Here is a table of points, one per row:
array([ 0.833,  1.879, -0.033,  0.054, -0.426, -0.870, -0.600, -0.192, -1.120,
       -0.612,  1.113, -0.341, -3.352, -1.310, -0.532, -0.387, -0.729,  0.610,
        0.087,  0.923,  0.620, -0.596,  0.536, -0.471])
array([ 0.526, -0.784, -0.560, -0.070,  1.201,  1.326, -1.202, -1.288,  0.347,
       -1.299,  0.026,  0.465, -0.275,  1.689,  0.713, -0.482,  2.161,  0.383,
        1.265, -0.933,  0.853,  0.295, -0.724,  1.767])
array([-1.040,  0.128, -0.467, -0.620,  0.676,  0.747, -1.488,  0.198,  1.363,
        0.492,  0.965,  1.115, -1.438, -0.784, -0.339, -1.739,  0.417, -0.176,
       -0.097,  0.075, -2.089, -2.236,  1.618,  0.871])
array([ 1.312, -0.044,  2.127,  0.116,  0.285,  0.961,  0.534,  0.592,  0.389,
       -1.438, -0.496, -1.793,  0.367, -1.278, -0.066,  0.254,  0.517, -0.188,
       -1.352, -0.369,  0.127, -0.139,  0.478,  0.760])
array([-1.607, -1.643,  0.763, -0.082,  0.878,  0.083,  0.367,  0.609,  0.385,
        0.467,  0.017,  0.308, -0.896,  1.309, -0.651,  1.487, -0.540,  2.488,
        0.206,  1.126,  0.362, -0.136, -0.105,  1.229])
array([ 0.069, -0.422,  0.738,  0.796, -0.056,  0.048,  0.399,  0.385, -0.984,
       -1.524,  0.432,  2.503, -0.444, -0.001,  1.076, -0.725, -1.456,  1.287,
       -1.112, -2.091, -0.922,  2.057,  0.608,  0.442])
array([-0.771,  1.720,  1.030,  0.287, -0.705, -0.038, -1.061,  0.173,  2.946,
        0.117, -0.437,  0.770, -0.239,  1.004,  0.096,  0.141,  0.580, -0.414,
        0.695,  0.408,  0.937,  1.491, -0.515,  1.521])
array([-1.291,  0.399, -0.219, -1.066,  0.195, -0.058,  1.528,  0.498, -0.390,
       -0.856, -0.361, -2.279,  1.614,  0.508,  0.912, -0.289,  0.875,  0.429,
       -0.404,  0.962, -0.127,  0.371,  1.578, -1.501])
array([ 0.839, -2.125, -0.717,  1.525,  0.024, -0.413, -0.967, -0.001, -1.330,
       -0.588, -0.138, -1.339,  0.043, -0.688, -0.926, -0.552,  0.568,  0.246,
        0.287,  0.500,  0.724,  1.134,  0.955, -1.275])
array([ 0.741,  0.037, -1.556,  0.926,  2.144,  1.206, -0.774, -1.141,  0.883,
        0.744, -2.259, -0.238,  1.422, -1.161, -0.172, -0.511, -2.187, -0.163,
       -0.718,  0.705,  1.465,  0.198,  0.552, -0.162])
array([ 1.181,  0.076, -0.993, -0.049, -2.066, -0.792,  0.154, -0.053, -0.356,
        0.300, -0.992, -1.457,  0.317, -0.714, -1.429,  1.785, -0.474, -0.150,
        0.551, -0.479, -1.491,  0.087,  0.088,  2.577])
array([ 0.559,  0.053, -1.200, -1.073,  0.952,  0.248, -0.546,  1.969, -0.973,
        1.338,  0.244, -1.506, -1.125, -0.255,  0.494,  0.055,  0.589, -1.578,
       -0.989, -0.320,  0.554,  1.803, -0.934,  1.051])
array([-0.152, -0.731,  1.019, -0.937,  0.452,  0.125,  1.102, -0.652,  1.225,
       -0.585,  0.184, -0.065, -1.214, -0.182, -1.276,  0.901,  0.123, -1.160,
       -1.368, -1.074, -0.114, -2.229, -1.463, -0.673])
array([ 1.424,  0.961,  0.134, -0.919, -1.709,  1.369,  1.378, -0.826,  0.232,
        0.462,  0.381,  0.750, -0.811, -1.269, -0.857, -0.676,  0.306,  0.738,
        0.064,  0.126,  1.296,  0.502, -1.309, -0.762])
array([ 0.428, -0.929, -0.207,  0.792, -0.613, -0.760,  0.342,  0.658,  0.183,
        1.243,  0.139,  2.035,  0.291,  1.334, -0.292, -0.277,  0.656, -0.678,
       -1.409, -0.060,  1.451, -1.009,  1.958, -0.516])
array([ 0.082, -1.595,  0.413,  1.251, -1.523, -3.249,  0.423,  0.374,  1.266,
        0.618,  0.089, -0.608, -0.819,  0.805,  2.149, -1.047, -0.378,  0.111,
       -0.714,  0.192, -0.128,  0.216, -0.122, -0.649])
array([-0.220, -1.535,  0.600, -0.395, -1.011,  2.610,  0.202, -0.186, -0.386,
        0.446,  0.778, -1.429, -0.380, -0.432, -0.003, -0.095, -1.375, -1.365,
        1.604, -0.642,  0.462, -0.216,  2.342,  0.200])
array([-0.561, -0.794,  0.608, -0.030, -0.692, -0.419,  1.516, -1.998, -1.170,
        0.775, -1.278,  0.473, -0.105, -0.069,  1.251,  0.314, -0.148,  0.275,
        0.581,  0.243, -0.144, -1.604,  0.090,  0.420])
array([ 0.090,  2.253,  0.411, -0.026,  0.960,  0.553,  0.912,  0.602, -3.045,
        0.853, -1.223, -0.740, -0.665,  1.909,  0.427,  0.041, -0.710,  0.461,
       -0.009,  0.047,  0.384, -0.976,  0.174,  1.287])
array([-0.817, -1.623, -1.782,  1.646, -0.061, -0.425, -0.718,  1.614, -0.673,
        1.526, -0.003,  0.424,  1.627, -0.210, -0.750, -0.594,  0.263, -0.488,
        0.901, -0.968,  0.983, -1.193, -0.544, -1.641])
array([ 0.266,  0.376,  1.200, -0.969,  0.068, -0.337, -2.203,  0.363, -1.284,
       -1.126,  0.142,  1.617,  1.752,  0.313,  0.640,  0.196, -0.718, -0.998,
        1.260, -0.342, -0.522, -0.785, -1.999, -1.242])
array([ 1.454,  0.246,  0.375, -2.146,  0.731, -1.540, -0.022,  1.272,  1.482,
       -0.512, -1.511,  1.327,  0.442,  0.814, -1.401, -1.020,  0.147,  0.014,
        1.961, -0.364, -0.660,  0.379,  1.638, -1.028])
array([-0.930,  0.691,  1.709,  0.633,  1.865, -1.470,  0.616, -0.715, -1.145,
       -0.132,  1.137,  1.585,  0.938, -1.440, -0.648,  0.185,  2.271, -0.908,
        0.777,  0.590, -0.003,  0.558,  0.482,  2.039])
array([-1.648,  0.383,  0.114,  0.267, -0.010, -0.763,  0.201, -0.979, -0.425,
       -0.507, -1.727, -1.636, -1.642, -0.054,  0.333, -0.364,  0.728,  0.046,
        0.605, -1.028,  0.051, -0.081, -2.206, -0.431])
array([-0.463, -0.573,  0.708, -1.217, -0.188,  0.514, -0.250,  1.112, -0.562,
       -0.267,  0.647, -0.928, -0.017, -1.750, -0.232,  0.510, -1.179,  0.797,
       -0.102,  0.529,  0.858, -0.593, -1.237,  0.618])
array([ 1.739,  0.188,  0.289,  2.755,  0.606,  0.584,  0.731,  1.493,  1.256,
       -0.846,  0.816,  0.228, -0.197,  1.127,  1.720,  0.493,  0.149, -0.032,
        0.341,  0.891, -2.245, -1.650, -0.904, -1.133])
array([ 0.061,  0.924, -1.403, -0.190, -0.103, -1.418,  0.528,  0.335,  1.918,
        0.014,  0.122,  1.103,  0.538, -1.709,  2.467,  2.087,  0.070,  0.558,
        0.259, -1.281,  0.991, -0.899,  0.537, -0.264])
array([ 0.411, -0.375,  1.041, -0.395,  0.859, -0.825, -1.332, -1.201,  0.255,
        1.399, -0.314, -0.369,  0.883, -0.184,  0.062, -1.396,  0.193,  1.050,
       -0.618, -0.348, -2.536,  0.687, -0.466, -0.027])
array([-1.851,  2.072,  0.404,  0.668, -0.717,  1.784, -0.612, -0.432, -0.545,
        0.401, -1.662,  0.383, -0.671, -0.046, -0.323,  1.631,  0.839, -0.286,
       -0.205, -0.004, -0.726,  1.593,  1.327, -1.923])
array([-1.469,  0.453, -1.829,  0.896,  0.266, -0.179,  1.378, -0.151,  0.671,
       -1.523,  0.060,  0.496,  0.570, -0.095, -1.348, -1.727, -1.063, -0.904,
       -0.852,  1.212, -1.027,  0.605, -1.091,  0.699])
array([ 0.077,  0.364,  0.577, -0.133, -1.632,  1.848,  0.379,  0.267,  0.059,
        1.544,  0.844,  0.035,  1.354, -0.092, -0.537, -0.997,  0.132,  0.433,
       -0.297,  0.640,  0.098,  0.741, -1.995,  0.102])
array([ 0.460, -1.603, -0.701, -1.412,  0.380,  0.382,  0.825, -0.641, -0.732,
        0.155,  0.505,  1.215, -0.893, -0.382, -0.147,  1.883, -0.674, -1.131,
       -0.081,  1.538, -0.496,  2.268, -0.849, -0.275])
array([-0.086,  1.653, -0.453,  0.189,  0.796, -0.618,  0.016, -1.384,  0.839,
        0.454,  3.163, -1.923,  1.166,  1.710, -0.696,  0.710, -0.829,  0.347,
        0.368, -1.191,  0.457,  0.676,  0.580, -0.985])
array([ 0.355, -0.077, -2.143, -1.075, -1.828, -0.213, -1.759, -0.677, -0.578,
       -1.535,  0.596, -0.180,  1.858,  1.585,  0.287,  0.205,  0.876,  0.344,
       -1.482,  0.788,  0.558, -1.318,  0.924, -0.624])
Along one direction, these points spread out more than along any other. Take the direction at right angles to it along which they spread out most. Go by this last direction. How many in every 100 of the points above lie lower along it than each point below? Answers are rounded to whole numbers. More than half of the points above lie lower than the first one.
array([ 0.061,  0.924, -1.403, -0.190, -0.103, -1.418,  0.528,  0.335,  1.918,
        0.014,  0.122,  1.103,  0.538, -1.709,  2.467,  2.087,  0.070,  0.558,
        0.259, -1.281,  0.991, -0.899,  0.537, -0.264]) : 62
array([ 0.460, -1.603, -0.701, -1.412,  0.380,  0.382,  0.825, -0.641, -0.732,
        0.155,  0.505,  1.215, -0.893, -0.382, -0.147,  1.883, -0.674, -1.131,
       -0.081,  1.538, -0.496,  2.268, -0.849, -0.275]) : 44
array([ 1.424,  0.961,  0.134, -0.919, -1.709,  1.369,  1.378, -0.826,  0.232,
        0.462,  0.381,  0.750, -0.811, -1.269, -0.857, -0.676,  0.306,  0.738,
        0.064,  0.126,  1.296,  0.502, -1.309, -0.762]) : 47
array([-1.607, -1.643,  0.763, -0.082,  0.878,  0.083,  0.367,  0.609,  0.385,
        0.467,  0.017,  0.308, -0.896,  1.309, -0.651,  1.487, -0.540,  2.488,
        0.206,  1.126,  0.362, -0.136, -0.105,  1.229]) : 71
array([-1.040,  0.128, -0.467, -0.620,  0.676,  0.747, -1.488,  0.198,  1.363,
        0.492,  0.965,  1.115, -1.438, -0.784, -0.339, -1.739,  0.417, -0.176,
       -0.097,  0.075, -2.089, -2.236,  1.618,  0.871]) : 88
array([ 0.266,  0.376,  1.200, -0.969,  0.068, -0.337, -2.203,  0.363, -1.284,
       -1.126,  0.142,  1.617,  1.752,  0.313,  0.640,  0.196, -0.718, -0.998,
        1.260, -0.342, -0.522, -0.785, -1.999, -1.242]) : 68
array([ 1.181,  0.076, -0.993, -0.049, -2.066, -0.792,  0.154, -0.053, -0.356,
        0.300, -0.992, -1.457,  0.317, -0.714, -1.429,  1.785, -0.474, -0.150,
        0.551, -0.479, -1.491,  0.087,  0.088,  2.577]) : 26
array([ 1.454,  0.246,  0.375, -2.146,  0.731, -1.540, -0.022,  1.272,  1.482,
       -0.512, -1.511,  1.327,  0.442,  0.814, -1.401, -1.020,  0.147,  0.014,
        1.961, -0.364, -0.660,  0.379,  1.638, -1.028]) : 76
array([-0.771,  1.720,  1.030,  0.287, -0.705, -0.038, -1.061,  0.173,  2.946,
        0.117, -0.437,  0.770, -0.239,  1.004,  0.096,  0.141,  0.580, -0.414,
        0.695,  0.408,  0.937,  1.491, -0.515,  1.521]) : 94
array([-0.463, -0.573,  0.708, -1.217, -0.188,  0.514, -0.250,  1.112, -0.562,
       -0.267,  0.647, -0.928, -0.017, -1.750, -0.232,  0.510, -1.179,  0.797,
       -0.102,  0.529,  0.858, -0.593, -1.237,  0.618]) : 29
array([-0.086,  1.653, -0.453,  0.189,  0.796, -0.618,  0.016, -1.384,  0.839,
        0.454,  3.163, -1.923,  1.166,  1.710, -0.696,  0.710, -0.829,  0.347,
        0.368, -1.191,  0.457,  0.676,  0.580, -0.985]) : 18
